In the data rows, 128 means zero.
Some points, one per row:
array([154, 125, 119, 116, 132, 128, 134, 128, 121, 131, 120, 130, 140, 142, 129, 119, 119, 119])
array([158, 039, 066, 157, 101, 187, 130, 196, 096, 117, 134, 165, 109, 201, 091, 089, 074, 096])
array([056, 143, 140, 102, 133, 104, 056, 077, 110, 129, 151, 086, 139, 043, 142, 125, 170, 160])
array([183, 091, 109, 180, 116, 167, 177, 165, 145, 120, 116, 174, 107, 189, 113, 127, 098, 112])
array([147, 114, 133, 134, 126, 129, 136, 131, 123, 131, 111, 120, 127, 147, 117, 135, 117, 122])
array([134, 031, 058, 154, 097, 180, 096, 182, 084, 105, 147, 137, 109, 166, 085, 082, 076, 114])
array([054, 069, 083, 141, 108, 140, 021, 132, 058, 079, 179, 090, 116, 085, 107, 085, 118, 175])
array([114, 174, 160, 111, 144, 114, 135, 099, 136, 142, 115, 097, 118, 099, 142, 148, 153, 144])
array([094, 044, 078, 163, 099, 158, 052, 167, 065, 067, 175, 143, 125, 140, 092, 070, 086, 137])
array([164, 189, 163, 111, 143, 110, 195, 089, 187, 176, 077, 121, 133, 132, 149, 176, 150, 131])
array([059, 179, 157, 065, 125, 075, 071, 076, 111, 147, 145, 068, 136, 052, 153, 134, 163, 161])
array([089, 078, 091, 147, 109, 139, 058, 144, 073, 076, 167, 127, 128, 114, 107, 087, 110, 141])
array([106, 106, 125, 135, 127, 139, 097, 126, 120, 116, 135, 113, 113, 116, 118, 124, 128, 152])
array([126, 045, 097, 141, 102, 150, 080, 193, 074, 104, 160, 154, 121, 174, 104, 080, 085, 113])
array([178, 146, 132, 118, 134, 141, 174, 125, 168, 160, 111, 159, 147, 165, 138, 141, 132, 107])
array([180, 051, 079, 179, 113, 173, 139, 195, 105, 097, 140, 180, 128, 208, 100, 083, 072, 097])
array([106, 143, 111, 122, 121, 108, 126, 107, 119, 130, 125, 093, 141, 081, 126, 127, 135, 144])
array([108, 110, 095, 148, 109, 123, 105, 128, 093, 106, 146, 114, 147, 110, 123, 100, 116, 137])
array([106, 071, 090, 159, 106, 148, 073, 142, 083, 090, 159, 118, 123, 125, 108, 089, 103, 146])
array([188, 142, 125, 132, 133, 136, 194, 134, 155, 146, 097, 149, 134, 170, 128, 141, 117, 102])
array([165, 135, 124, 127, 156, 147, 149, 140, 150, 122, 121, 151, 130, 152, 126, 129, 130, 112])
12 more points follow, each with its number after it:
array([118, 164, 141, 097, 141, 115, 130, 073, 145, 162, 106, 089, 134, 084, 146, 152, 163, 148]) 0
array([123, 030, 060, 156, 103, 177, 086, 166, 081, 098, 156, 126, 115, 151, 087, 081, 087, 118]) 1
array([205, 093, 118, 180, 133, 167, 188, 197, 162, 104, 129, 214, 119, 224, 117, 116, 093, 078]) 2
array([161, 054, 094, 175, 115, 169, 117, 199, 106, 092, 160, 186, 134, 207, 114, 078, 089, 101]) 3
array([185, 099, 129, 172, 127, 170, 175, 164, 165, 134, 121, 200, 123, 199, 131, 130, 116, 091]) 4
array([188, 065, 070, 172, 112, 179, 168, 183, 131, 123, 125, 177, 113, 207, 101, 113, 085, 097]) 5
array([173, 121, 143, 156, 124, 146, 193, 173, 160, 146, 108, 175, 109, 195, 128, 148, 112, 090]) 6
array([203, 136, 138, 160, 137, 164, 222, 146, 188, 147, 095, 193, 110, 207, 123, 154, 115, 089]) 7
array([162, 178, 155, 121, 144, 122, 194, 101, 175, 157, 089, 146, 125, 140, 139, 168, 140, 120]) 8
array([119, 153, 147, 109, 124, 110, 142, 114, 133, 150, 117, 113, 120, 114, 134, 147, 140, 127]) 9
array([116, 091, 100, 141, 116, 135, 093, 147, 095, 099, 147, 128, 129, 128, 112, 100, 108, 139]) 10
array([101, 203, 173, 082, 142, 096, 124, 050, 157, 165, 118, 098, 146, 060, 164, 162, 184, 148]) 11
Which of these numbered points is nearest to each point below, ignoring the 2 directions in which the first points spread most? Its number follows each.
array([075, 138, 124, 116, 125, 103, 074, 099, 100, 107, 149, 092, 145, 068, 133, 118, 138, 164]) > 10
array([200, 085, 123, 174, 122, 168, 184, 200, 149, 129, 122, 194, 101, 230, 116, 124, 091, 079]) > 6
array([116, 187, 165, 098, 143, 107, 130, 080, 161, 157, 116, 108, 137, 085, 151, 157, 175, 138]) > 11
array([191, 060, 096, 192, 120, 193, 176, 195, 143, 102, 131, 212, 105, 232, 103, 107, 075, 084]) > 7
array([185, 134, 133, 168, 141, 163, 199, 150, 184, 133, 095, 162, 091, 175, 121, 156, 126, 110]) > 7
array([203, 141, 142, 164, 150, 165, 224, 149, 199, 151, 083, 159, 091, 188, 121, 169, 135, 103]) > 7
array([202, 134, 157, 152, 131, 145, 212, 172, 178, 155, 101, 185, 108, 210, 128, 155, 112, 073]) > 6
array([123, 177, 146, 111, 152, 112, 149, 091, 154, 154, 106, 102, 131, 090, 146, 158, 162, 144]) > 5
array([077, 220, 169, 076, 156, 065, 117, 054, 139, 145, 117, 071, 156, 037, 164, 157, 181, 163]) > 10
array([179, 124, 133, 165, 140, 151, 199, 145, 173, 138, 101, 175, 111, 183, 119, 147, 111, 097]) > 7
array([064, 057, 076, 143, 110, 135, 014, 174, 043, 049, 209, 138, 145, 116, 110, 047, 097, 132]) > 3
array([129, 054, 097, 156, 101, 146, 086, 192, 084, 093, 170, 163, 132, 173, 116, 076, 082, 116]) > 3
array([174, 146, 162, 138, 130, 134, 201, 150, 173, 161, 098, 153, 103, 174, 134, 163, 129, 094]) > 6
array([184, 140, 137, 155, 143, 138, 193, 156, 169, 125, 119, 189, 126, 192, 132, 137, 116, 088]) > 2
array([142, 070, 103, 173, 120, 166, 106, 174, 106, 091, 153, 159, 113, 171, 110, 097, 101, 120]) > 7
array([129, 093, 122, 154, 115, 138, 095, 149, 100, 088, 154, 160, 148, 160, 128, 090, 095, 123]) > 3
array([151, 103, 118, 156, 130, 152, 140, 172, 132, 093, 148, 194, 124, 189, 120, 105, 103, 094]) > 2
array([113, 106, 113, 152, 118, 133, 113, 169, 113, 104, 144, 131, 112, 134, 113, 110, 116, 124]) > 6
array([149, 059, 091, 176, 121, 172, 108, 191, 116, 079, 162, 192, 127, 193, 106, 078, 090, 095]) > 2
array([201, 131, 129, 125, 136, 156, 185, 148, 174, 157, 102, 166, 133, 191, 131, 148, 128, 094]) > 11
array([193, 167, 172, 104, 141, 122, 213, 118, 186, 187, 080, 143, 122, 158, 138, 178, 149, 101]) > 9
